Turns, then the turns between two rows, first turn first; the first pair answered
turn Mok:
[ 1.18  1.71 -1.70 -1.55  2.48 -0.77  3.72  0.74  1.52  2.85]  ->  [ 2.25  2.10  3.13 -2.84  0.01 -1.04  1.50  3.05  0.79  0.55]
[ 0.53 -1.07  2.32 -2.08  0.52 -1.60 -0.46  0.47  0.22  0.66]  ->  [ 0.06  0.63 -0.57 -0.68 -3.49 -1.10 -0.53  0.07 -0.42  0.61]
[ 1.97  1.58 -1.67  0.88 -0.65  2.80  0.92  0.86  2.18 -2.62]  ->  [ 2.10  0.50 -1.26  0.33  2.15  2.61  1.43  0.55  2.71 -2.05]
[-0.15 -0.79 -1.01 -0.69 -3.96  0.23 -0.30 -0.91 -3.24 -5.28]  ->  [-1.03 -2.39 -4.40 -0.43  1.67  0.21  2.28 -3.21 -1.87 -2.71]
turn Nog:
[ 2.34 -2.14  0.02 -2.11 -0.11 -2.17 -0.77  1.20 -0.09  3.84]  ->  [ 2.19  0.66 -2.66  0.49 -2.66 -0.71 -0.18  1.18  0.53  3.79]
[ 2.16  0.19  1.71 -1.61 -1.64 -0.96  0.21  2.31  0.37  2.86]  ->  [ 2.19  0.73  0.88 -1.03 -2.12 -0.60  0.42  2.34  0.61  3.05]
[-2.67 -0.88 -1.78  0.85 -0.18  0.33  1.12 -1.56  0.26 -0.01]  ->  [-2.86 -0.66 -0.68  0.93 -1.04  0.51  0.58 -1.16  0.04 -1.48]
turn zuro:
[-1.47  0.60 -2.09 -0.22 -5.54 -1.32 -1.25 -0.82 -2.16 -0.35]  ->  [-0.85 -2.46 -0.88 -2.75 -2.43 -3.35 -1.21 -1.23 -2.57  1.88]
[-2.70 -3.60 -8.04  1.24 -0.87 -0.58  0.50 -5.92 -1.87  2.13]  ->  [-2.51 -3.28 -8.36  1.45 -0.64 -0.47  0.79 -5.77 -1.56  2.33]
[-0.72  0.27 -2.58  1.13  0.11  0.10  0.22 -0.95 -0.01 -1.18]  ->  [-0.99 -0.60 -1.97  0.40 -0.35 -0.43 -0.38 -1.28 -0.77 -1.57]
[-0.75  1.80  1.43  1.46 -3.27  1.01 -1.59  0.71 -0.75 -2.36]  ->  [-0.52 -1.83  2.88 -1.51 -1.14 -1.18 -2.23  0.12 -1.94 -1.15]
Pairs:
(2 to 3 turns a pair)
[ 3.29 -2.83 -2.00 -1.06 -2.05 -0.40  0.49 -1.13 -1.17  3.69]  ->  [ 3.01 -3.19 -1.74 -0.56  2.39  0.52  1.87 -1.67  0.30  3.53] | Nog, Mok
[ 0.78 -2.72  1.05 -3.16 -0.68 -2.55 -1.48 -0.61 -2.31  1.46]  ->  [ 3.08  0.39  2.33 -1.69 -1.81 -1.83 -0.93  2.16 -0.69  2.17] | zuro, Mok
[-2.72 -3.42 -2.25 -0.89 -0.87 -0.37 -0.12 -3.10 -0.08  2.16]  ->  [-2.23 -4.45  1.88 -2.33  0.78 -0.77 -0.87 -1.93  0.08  1.07] | Nog, zuro, Mok
[ 2.58 -0.13  0.74 -0.17  2.27  0.14  0.39  2.67  1.15  1.59]  ->  [ 0.82  0.25 -4.04  1.03 -0.21  0.41  0.80  0.60  0.11  2.02] | Mok, zuro, Mok
[ 2.20  0.74  5.05 -1.12  0.01 -1.24  2.22  1.96  1.24  0.54]  ->  [ 1.66  2.40  4.54  0.34 -2.04 -0.08  1.96  2.11  1.24 -1.01] | zuro, zuro
[-0.23 -0.21  0.09  0.65  5.54 -0.33  1.48 -1.09  2.59  1.20]  ->  [ 1.66 -1.04  4.25 -1.85  2.79 -2.34 -0.60  1.21  1.20  1.44] | Mok, Nog
[ 2.62 -2.32  2.56 -2.77 -1.08 -0.92 -0.95  0.80 -0.96  0.93]  ->  [ 2.88  1.11 -2.05  0.34 -3.47  0.46  0.63  0.64  0.31  2.40] | Nog, Nog
[-1.95 -1.74 -4.45  0.22  1.07  0.57  1.80 -2.26 -0.73  1.61]  ->  [-0.96  0.25 -0.06 -0.08 -5.30  0.42 -1.25  0.44 -2.41 -1.47] | Mok, Mok
[ 1.44 -2.44 -3.82  0.18  1.77 -0.69  1.00 -1.84  0.28  4.06]  ->  [ 1.98  0.16 -1.64  0.70 -5.75 -0.55 -1.64  0.20 -1.33  1.41] | Mok, Mok
[-1.76 -1.12  1.39 -0.83  2.01 -0.02 -0.39 -0.90  0.40 -0.62]  ->  [-1.43  1.19  0.22  1.20  1.62  1.34  0.58 -0.35  1.64 -0.48] | zuro, zuro
[-2.31 -0.07 -3.51  0.96 -0.68  0.99  0.14 -2.09 -1.13 -0.48]  ->  [-1.29 -2.49 -0.43 -1.42  3.60 -0.25  0.24 -1.60 -0.54  0.52] | Nog, Nog, zuro
[ 1.04 -0.21 -1.37 -1.81 -1.63  1.03 -2.02 -0.01 -0.30  1.08]  ->  [ 0.63 -0.77 -2.27 -1.84  0.28  1.08 -1.28 -0.74  0.06  1.62] | Nog, Mok
[-3.88 -0.62 -2.90  1.14 -2.07  2.66 -0.78 -0.59 -3.15 -2.68]  ->  [-2.60 -4.06 -3.24 -1.86  1.21 -0.07 -0.20 -1.18 -3.40  1.57] | zuro, Mok, Nog
[-0.86 -2.25  7.02 -4.37 -1.50 -1.74 -3.56  0.95 -2.38 -3.13]  ->  [-3.14 -3.48 -3.58 -3.48 -3.87 -2.94 -1.83 -3.60 -4.19  1.44] | Mok, zuro
[ 0.79  0.11 -0.66  3.46 -1.46  1.55  0.37  2.41  0.53  1.12]  ->  [-1.00 -2.21 -2.11  2.14 -2.59  0.41 -0.63  0.33 -1.64  0.91] | zuro, Nog, Mok
[-2.62  1.69 -1.22  0.86 -1.57  3.07 -0.48 -1.79 -1.84 -0.05]  ->  [-2.57 -1.02 -1.53 -0.91  0.61  1.54 -0.26 -2.81 -2.38  1.86] | zuro, Mok, Nog
[ 2.28  0.61  0.36  0.74  3.25 -0.19  1.36  1.89  1.24  3.23]  ->  [-0.14 -1.91  3.91 -1.63  0.22 -0.95 -2.04  0.88 -2.15 -1.47] | zuro, zuro, Nog
[ 1.06 -0.78  0.50 -1.35  3.56  0.40  1.03 -1.41  1.29  0.58]  ->  [-0.59  0.37  1.26 -0.54 -1.62  1.27 -1.23 -1.45 -0.51 -3.22] | Nog, Nog, zuro
[-2.06  0.29 -0.47 -0.50 -2.08  1.46 -0.18 -3.02 -2.54 -2.52]  ->  [-0.60 -1.96  0.24 -2.36  3.46 -0.09  1.36 -2.77 -1.13  1.13] | Nog, zuro
[ 1.66  1.45 -1.68  2.21 -4.35  0.41  0.47  1.44  0.35  1.74]  ->  [ 2.82 -0.57  4.09 -0.19 -0.53 -0.46 -0.35  2.97  0.91  0.74] | Mok, Mok
[-0.47 -1.45 -0.11 -1.57  0.13 -1.41 -0.13 -0.10 -1.57  0.42]  ->  [ 0.02  1.52 -2.06  0.86 -0.68  0.22  1.08  0.58 -0.03  0.77] | zuro, Nog
[ 2.91 -0.52  1.22 -0.80 -0.08 -0.21 -0.11  2.17  1.35  3.69]  ->  [ 1.59  1.72 -1.61  1.56 -3.09  1.32  0.01  1.42  1.30  2.28] | Mok, Mok, zuro
[-0.08 -0.47  0.67 -0.28  2.20  1.10 -0.66  1.57  1.08 -1.43]  ->  [-0.76 -0.67  0.54 -0.62 -0.60  0.75 -1.72  0.95 -0.40 -2.33] | zuro, Mok, zuro
[-0.45  3.02  2.73  0.77 -0.29  1.82  0.76  1.46  0.92 -2.58]  ->  [-0.40 -0.64  4.26 -2.50  1.76 -0.32  0.03  0.75 -0.41 -1.43] | zuro, zuro
[ 2.99 -1.26  2.16 -3.01  2.39 -1.59 -1.97 -0.74  3.07  1.25]  ->  [ 1.79  0.11 -4.25 -0.58  0.24 -0.68 -0.68 -2.75  2.78  2.86] | Mok, Mok
[ 1.11  5.66  5.06  0.46 -3.52  0.82 -2.22  3.03  0.75 -1.27]  ->  [-3.09  1.07 -3.75 -0.89 -5.61 -1.32 -2.18 -3.27 -3.38  1.14] | zuro, Mok, zuro
[-0.14 -1.68  3.83 -1.32  3.14 -1.38  0.70  0.58  0.58  0.49]  ->  [-1.44 -0.21 -2.50  0.30 -3.87 -1.50  0.46 -1.28 -1.47  1.47] | Mok, Nog, Mok
[-0.71 -2.55 -0.35 -1.30  3.77  0.86  0.35 -2.01  0.79 -1.55]  ->  [-0.97 -0.35  0.35  0.38  2.11  2.38  0.04 -1.19  1.19 -3.93] | zuro, zuro, Nog
[ 1.22  1.58  0.54 -0.94 -7.13 -2.60 -1.13 -0.56 -2.67  0.91]  ->  [ 2.90  0.33  0.22 -2.22 -4.43 -4.08 -0.30 -0.08 -1.80  4.50] | Nog, zuro, Mok
[ 0.19 -1.04  1.73 -1.06  4.36 -0.35  0.17  1.69  1.93  1.05]  ->  [ 0.41 -0.58  2.96 -2.01 -1.99 -1.33 -2.45  2.63 -0.60 -0.15] | Mok, zuro
[-1.26 -0.24  3.76  1.39  0.95  1.49 -1.01  0.21  0.24 -1.98]  ->  [-0.31 -0.11 -1.10  2.01  2.76  0.76  1.21 -0.72  1.48  2.63] | Nog, Nog
[-1.69  0.41  0.00 -0.43  2.76 -0.44  0.41 -1.99  1.15 -1.20]  ->  [-0.76  1.14  2.54 -0.61  1.27 -0.51 -0.66 -0.46  1.03 -2.26] | Nog, Mok
[-1.81  0.87 -3.98  2.59  1.27  2.69  1.66 -1.00  1.97  0.23]  ->  [-1.91  0.07  2.53  1.24  1.80  3.03 -0.40  0.32  1.33 -4.10] | Nog, Mok, Mok
[ 1.26  0.59 -0.18  1.68  4.18  0.11  1.28 -0.55  2.03 -0.85]  ->  [ 1.21  2.92 -0.56  3.00 -0.03  0.99  0.46  0.16  1.52 -2.45] | Nog, Mok, Mok
[ 0.55 -0.41 -0.48 -1.11 -1.04 -1.23  1.63 -0.44 -1.30  3.15]  ->  [ 1.45  1.16  0.18 -0.14 -0.18 -0.44  2.20  0.69  0.16  3.25] | Mok, zuro
[-1.41 -0.72  1.99 -1.90  1.07 -1.23 -1.12 -0.68 -1.01  1.67]  ->  [-0.57  2.93 -0.62  1.35  0.39  0.68  0.69  0.00  1.10  2.26] | zuro, Nog
[-0.12 -1.61  4.96 -3.11  1.31 -3.49 -2.99  1.99 -2.24 -3.04]  ->  [ 0.82  6.00 -3.40  4.02 -1.81  0.37  0.84  2.41  1.50 -0.65] | zuro, Nog, zuro
[ 2.94  2.42  4.33  0.78 -1.06  1.44  0.80  2.90  0.86 -0.42]  ->  [ 3.55  2.89  0.82  1.66 -0.40  1.43  2.43  2.24  1.65  2.71] | Nog, Nog, Nog
[-1.98 -1.96  2.00 -1.30  1.31 -0.01 -1.54 -1.27 -0.59 -3.43]  ->  [-0.32  0.41  2.18 -0.44 -3.35  0.06 -2.19  0.80 -0.59 -3.08] | zuro, Mok
[-1.32 -0.52 -3.14  1.57  3.34  3.35  2.74 -1.75  1.60  3.77]  ->  [-3.83 -4.82  0.06 -2.19 -0.03  1.17 -1.15 -3.25 -2.90  0.35] | zuro, zuro, zuro
[-1.63  0.07  1.80  1.16 -2.06  2.25  0.76 -0.43 -1.84 -2.08]  ->  [-0.80 -0.14 -2.36  1.40 -1.07  1.40  2.51 -1.43 -1.23  2.06] | zuro, Nog, Nog
[ 1.95  0.24 -2.21  1.46  2.36  1.30  0.89  0.40  0.51  0.06]  ->  [ 0.62  0.42 -0.22  1.43  0.47  2.00 -0.61  0.39 -0.51 -3.36] | Nog, Mok, zuro
[-0.83 -1.49 -0.17 -0.08  3.37  0.17  1.14 -0.62  0.81 -0.20]  ->  [-0.08  0.43  2.39  0.62  1.18  0.98  0.15  1.19  1.11 -2.27] | zuro, Mok
[-0.72 -0.38 -3.31  0.76 -0.34 -0.07  0.92 -2.81 -2.93 -1.34]  ->  [-0.02 -1.09 -1.41  0.18  4.04  0.01  1.72 -2.18 -1.42 -0.98] | Nog, Mok, zuro
